In the rows, zero is written as 128.
Each row of A is roughly a mix of the hidden directions of one of a few groups.
A (134 x 10):
[[118 184 174 121 108 168 133 119 136 131]
 [164 119 131 151 131 142  58 141 150 128]
 [120 103 182 163 160 142 162 142 123 143]
 [162 114 130 101 158 109  81 125 121 173]
 [106 144 108 148 113 177 165 117 135  84]
 [108 131 124 129 177 148  94 167  95 153]
 [140  87 157 153 182 127 140 144 103 147]
 [105 115 164 166 157 138 183 119 136 118]
 [ 96 171 144 161 116 171 123 116 109 157]
 [142 132 143 139 137  93 121 194 151  99]
 [ 97 124 156 155 117 126 153 183  92 139]
 [ 90 101 133 181 150 154 100 143 106 130]
 [159 133 127  96  99 116 162 136 106  74]
 [117 120 120  78  95 110  88  87 143 123]
 [118 141 117  78  81 138 128 103 160  99]
 [112 143  96 197 131 144 148 121 134 102]
 [147 135 136 135 131  97  99 196 127 104]
 [166 141 158  94 146 102 116 172 141 155]
 [130 104 126 165  94 113 188 131 127 103]
 [107 182 181 126  97 141 137 132 118 143]
 [115 149  85  80 100 141  92 123 153 122]
 [159 112 155  72 101 119 103 156 129 145]
 [116 140 108  81 142 130 119  69 158 124]
 [151 128 157  93 173 116 106 161 155 153]
 [133 138  99  84 141 130 119  80 168 105]
 [177 132 146 101 174 120 112 115 133 168]
 [169 118 138 162 138 149  70 149 139 142]
 [149 139 105  92 163 149 105 104 175 112]
 [142 161  97  80 107 115  99 150 158 110]
 [157  75  95 124 167 104 134 152 134 115]
 [ 95 158 122 136  95 183 165 134 132 122]
 [101 122 135 172 181 152 118 148 122 160]
 [114 142 117  97 119  99 195 132 102 134]
 [ 94 136 126 171 103 143 157 138 103  82]
 [135  70  88 119 150  86 118 140 119 122]
 [129 122 124 128 120 162 154  61 116 160]
 [103 161 111 129 168 155  93  98 103 104]
 [152 123 167 185 168 128 145 120 110 135]
 [101 148 100 139  96 186 156 116 142 120]
 [ 93 136  98 123  84 128  97 160 113  94]
 [122 125 120 134 117  91  95 191 133  98]
 [104 142 120  92 126 101 189 118 100 141]
 [109 133 100 163 114 161 158  98 131  81]
 [ 90 122 104 170 100 114 154 119 123  82]
 [ 82 163 152 139 103 173 138 106 112 120]
 [141 130 106  98 156 121  93  70 146 109]
 [151 105 151 135 123 110 193 160 132 147]
 [129 136 103  90 137 127 119  61 157 124]
 [143 114 170 170 135 127 156 120  84 156]
 [136 128  81 115 126 139 121  67 162 116]
 [157 122 137 149 119 146  62 150 157 137]
 [125 141  86  93 142 137 177  92 149 117]
 [105 115 133 183 133 155  93 140 141 167]
 [153 107 136  95 150  85  84 139 129 160]
 [138 150 128 129  76 107 150  94 154  89]
 [187 128 100 115 158 122 142  95 140  99]
 [ 97 137 126 107 127 110 197 118  97 134]
 [105 151  98 190 162 145 143 120 140 127]
 [141 124  71 123 151 123  96  78 123 124]
 [131  98 156  76 111 105 101 126 137 167]
 [113 142 109 134  82 130 102 176 108  92]
 [105 150  91 187 162 140 134 126 148 127]
 [127 121 174 159 124 133 132 193 113 119]
 [127 139 125 134 144  88 104 185 132  86]
 [146 111 160  59 109 114 113 129 107 128]
 [137 141  83  98 147 147 170  93 155 126]
 [146 116 149 118 182 126 143  85 139 167]
 [ 96 111 129 181 166 150 108 151 124 151]
 [106 126 118 157  87 124 112 176 103  92]
 [152  74  91 129 171 108 109 126 130 120]
 [174 105 143 187 142 137 144 118 103 118]
 [149  55 119 129 157 104 134 110 129 121]
 [157 126 156  56 111 116 115 128 118 136]
 [125  78 148 129 118  92 182 141 130 142]
 [169 147 120  91  94 116 155 136 123  83]
 [ 97 124 114 180 163 156  94 149 120 127]
 [ 98 111 122 188 158 153 113 156 111 122]
 [ 96 100 168 175 140 146 159 142 108 127]
 [131 125 139 142  87  91 130 187 100 123]
 [128  95 160 152 149 147 159  91 121 170]
 [ 98 116 140 183 155 147 126 125 135 175]
 [138 133 119 101 133 126 168  59 145 118]
 [146 125  75 118 117 117 108  72 146 112]
 [116 129 135 106 140 102  96 192 154 111]
 [123 136 175 175 154 119 135 138  88 152]
 [142 134 124 142 135  88  95 186 117  96]
 [105 182 162 138  97 165 152 130 126 133]
 [127 140 119  88 146 123 170  68 134 133]
 [171 125 155 103 164 139 116 116 128 180]
 [157 113 127 168 118 150  73 144 156 112]
 [107 156 115  76  87 125 107 118 145  96]
 [119 119 192  84 128  98 118 136 110 135]
 [131 119 142  74  98  72 109 124 136 120]
 [130 135  78  76 112 118  93 140 154 121]
 [115 117 168  78 105  80 116 134 116 135]
 [115 148  81 165 108 158 163 130 136  99]
 [146 108 148  85 152  83 106 165 123 142]
 [ 90 140  98 140  96 122 110 151 104  79]
 [153  75  94 129 149  85 136 137 132 106]
 [106 131 110 164  77 129 161 134 134  86]
 [104 135 128 112 125 111 200 110  98 137]
 [146 102 157  62 111 108 111 145 115 134]
 [113 186 167 147 108 159 136 131 121 154]
 [152 175 116  70 117 151 107 140 140 125]
 [134 132 176 162 164 117 121 142  95 164]
 [136  91 160 130 109 106 191 132 119 142]
 [117 135 152 112 119 110 202 114 107 136]
 [113 141 119  99 144 117 202 121 107 129]
 [128 143 113  75  98 146 115 105 167  98]
 [154 117 112 152 119 139  61 142 155 112]
 [164 150 123  75  89 117 131 115 126  94]
 [136 115 114 104 109  97 166 127 112  68]
 [136 126 186 139 163 139 168 118 101 148]
 [145  64 118  98 121  92 124 102 143 134]
 [ 83 162 148 140  94 158 143 137 106 160]
 [173 115 136 164 120 150  77 129 159 125]
 [ 89 123  96 150  70 135 141 118 122  98]
 [101 144 129  79 112 127  89 132 176 117]
 [130 125  87 123 133 126 168  64 126 116]
 [164 122 133 103 172  94  85 139 130 154]
 [154 118 148 124 167 137 151  79 134 170]
 [156 125  98 112 138 123  86  85 158  96]
 [112 127 113 194 146 156 108 162 137 136]
 [162 132 130  80 114 111 156 146 108  82]
 [141 135  92 103 161 124 168  77 119 127]
 [ 90 142  97 146 165 144  77 113 123 112]
 [167 146 134  67  95 110 144 115 130 112]
 [147  96 153 130 104 104 190 145 132 142]
 [101 122 134 160 152 151  79 134 140 175]
 [153 137 123  85 104 103 167 113 116  83]
 [152 155 160 106 184 147 156 111 142 139]
 [104 111 121 139  93 162 163  77 129 147]
 [124  87 157 176 145 128 160 104 115 154]
 [148 132 100  94 159 122  95  88 152  97]]

One row of each group comes first, with its name. Which group is each row after those in?
[151 161  95  71 115 136 101 106 141 138] : <60>
[ 99 110 144 180 157 153 114 140 125 169] : <114>
[118 131 169 144 128 139 137 196 113 151] : <45>
[131 191 164 163 131 158 138 135 124 133] : <120>

[115 146 105  82 121 130  86 156 171 121] : <45>
[101 138 112 141  90 119 118 177 126  80] : <60>
[106 157  86 180 146 149 107 118 140 108] : <114>
[101 143 128  92 133 109 188 114 101 148] : <45>
[151 115 160  62 112 114 108 137 126 154] : <114>
[119 138  93 148 139 190 149 123 142  94] : <120>
[ 83 126 132 135  99 103 110 179  95 131] : <45>
[132 120 112 162 120  81 102 169 112  93] : <60>
[ 92 134  88 183 162 127 136 120 141 114] : <114>
[102 116 112 141  81 122  94 175 108 108] : <60>
